Rotation paths and how fast each direction turns (deg/step):
Each turn is a multiple of 5 degrees from 10 to 175, or 0.
Each row of a path follows its step; steps can be skipped.
Rotation 1:
step 2: [-18 -30  30 -13  12 -20 -48  44  -2 -18  -4 -21  22  45  -3 -31  -4  17
  26 -13 -15  23   8 -18  -1 -16 -15 -17  -6  13  -5   1   1 -15  11   0
 -13  -7 -43  31  -9   5  14  10 -14 -24  16  16  19 -21  -1 -46   3   0
   3 -24   2  16  -6  13  25 -30]
step 6: [-35  -5 -24  -4  -7 -26 -19  -8  30 -17 -12  10   0  -1  14  23  11 -29
   0  17 -30 -13  23   7 -27   6 -25 -27   7 -39 -33 -22   5  -7 -20  36
  -4  16 -15 -22  -7  19   1 -30   4  30 -26  -2  -8  17  44  -7 -19 -15
  -4 -24  25  27   9  -9 -25  30]
step 12: [ 12   6  12  13 -23  -6  14  32   0   1  -8 -10   1   1   2  31 -46 -18
 -34  -1  -3  25  13 -25  23  10 -26  28 -24  -8  13  31  12  16  11 -14
 -19  -2 -20  23  -5  -5 -36  40   6   2  19   7  31   1   9   1 -10   6
 -10 -54  -7  16  39 -29  -9 -16]
step 16: [-25   1  13  15  14   8  -1  11 -19 -53   1 -24 -16   2  -9  -1  -2   6
  23  21  14  29  12  14 -27  18  19  23 -23 -27   4   6  16 -34 -37   3
  20 -58  12  -9   3   2 -21 -39  17   6  -8 -11  -8  -1   6 -25   3 -28
 -42 -16 -10 -18 -18 -13   2  25]
step 17: [ 11 -27 -28 -17 -12  18 -32  21 -36 -24 -21  20 -16   1 -21   8  16   1
  -5 -34  14  25   4   4  -9  -9 -22  -1 -33 -12 -21   2   7   3  17 -22
 -49  18   9  21 -12  -2  47  19  15  23 -11 -17  22  -3  30 -15   7  10
   6   6  40  -8   2  -3  41  -6]
step 20: [-12 -17  39  22 -14  15 -26  18   0 -23 -18 -46  -1   9  25 -42 -14  -5
  18   2  -5  13 -40 -12   6 -35  -6  -4 -18   9 -21 -40  18 -25  16  -6
 -30  51 -29   8   2 -10   7  -7 -30  28   2   5  14   2  -9   0  -9  20
   9 -13 -19   6   3 -19 -15  -4]
step 22: [ 42 -39  -4 -19  22  19 -17   1 -25  -1 -19  29  21  10  -2 -21 -32 -11
 -10   0 -26   3 -28  48  16  18 -13  -3  -9   7  15  -5   3  48  -6  -5
  26   5  -5   7  17  18  17   0   0  -4 -10  38  22  32  21 -24 -19  -3
  -6 -26 -35  -2  -7 -17  -7 -19]
Speeds:
[ 12  -7  10  -2  12  10 -11  10   3   4  -3   5 -11   2  -7  -1   2   0
   8  10   3   1   0  -5  -3  -3   9  -1   3  -5  -7  -2  -9  -1   3  -1
   9   0  -2   1  -3   1  -4   2  -3   1   5   4  -3  -1  -1   5  -6  -6
   4   5  -7  -9   1  -2   1   5]
60
[ -8   0   0   1   6   5   2   1   5   2   0  -7  -2   8  -5   7  -2   3
  -6  -2   0   1   3   9   0  -9   4  -8  -9   5   3  -4  -7   4   2  -1
  -1  13   9  -2  -3   4   5 -13 -11   7  -4   1   4   7   1  -7  -9  -3
   3  -6   4  -4  -5   5  -5   3]
25
[ -4  -7   1   7  -2   6   4  -1  10   4   7   3   4  -3   4   9   8   0
   4  -4   8  13   5  -2  -8   2  -6  -1  -5   9 -11   0  -6   4  -2  -5
   0  -1   3  -3  -3   6  10  12   2 -12  -4  -3  -2   7  -3  -4   2   6
   4   7  -5   2   1   5   0   4]
175
[  1   5   6  -3   3  -4  -4  -1   2   8  15   0  -2   8  -2  -4  -5 -10
   4   6  -2  -2  -5  -3  -1   8  -7   1  -5   4  -6   6   2  -2 -15  -5
  -5   2   8  10  13  -3   1   5   1   6  -2   5  -5   3   3   4  -9   3
   4  -4   2  -2  -4   8  -3  -3]
40
[  7   6  -3  -3  -1   6   8  -1   4   0  -4  -3   0  -5   5  -2 -11   1
   5  13  -7   3  -4  -8  -2   5  -9  -3  10  -3   0   1  -4   7  -6  -3
  -1   6   4  -8  -6   6   6   2  -6   4  -5   3   4   1   4  -1  -1  -5
 -10   6  -1   9  -9  -9  -9   0]
45
[  1 -10   4  -5  -2   1   3   7   6  -3   1  -5  -2 -12  -1   1  10  -4
   3  -6   0  -4   2  -2   8   9  -5   4   1   2   0   2  -9  -5   7   9
  -2   4   7  -6   7  -4   1  -4  -3   6  10  -1  -3  -4  -2   3  -8   6
   0  -6  -5  15   4   2 -10   0]
55
[ -1  16  -3  11   2  -1  -2   6  -8  -3  -9  -9  -1  -4  -6   0   5  -3
   9  -1   8   3   0   5  -1   5  -5   5  -4   1   5   7 -10  -5   1  -2
  -6  -1   2   2  -9  -2   0   2  -4   2   9  -1  -1  13   6   6   2  -2
  -8   2  -3  -3  -3   4   7  -9]
20
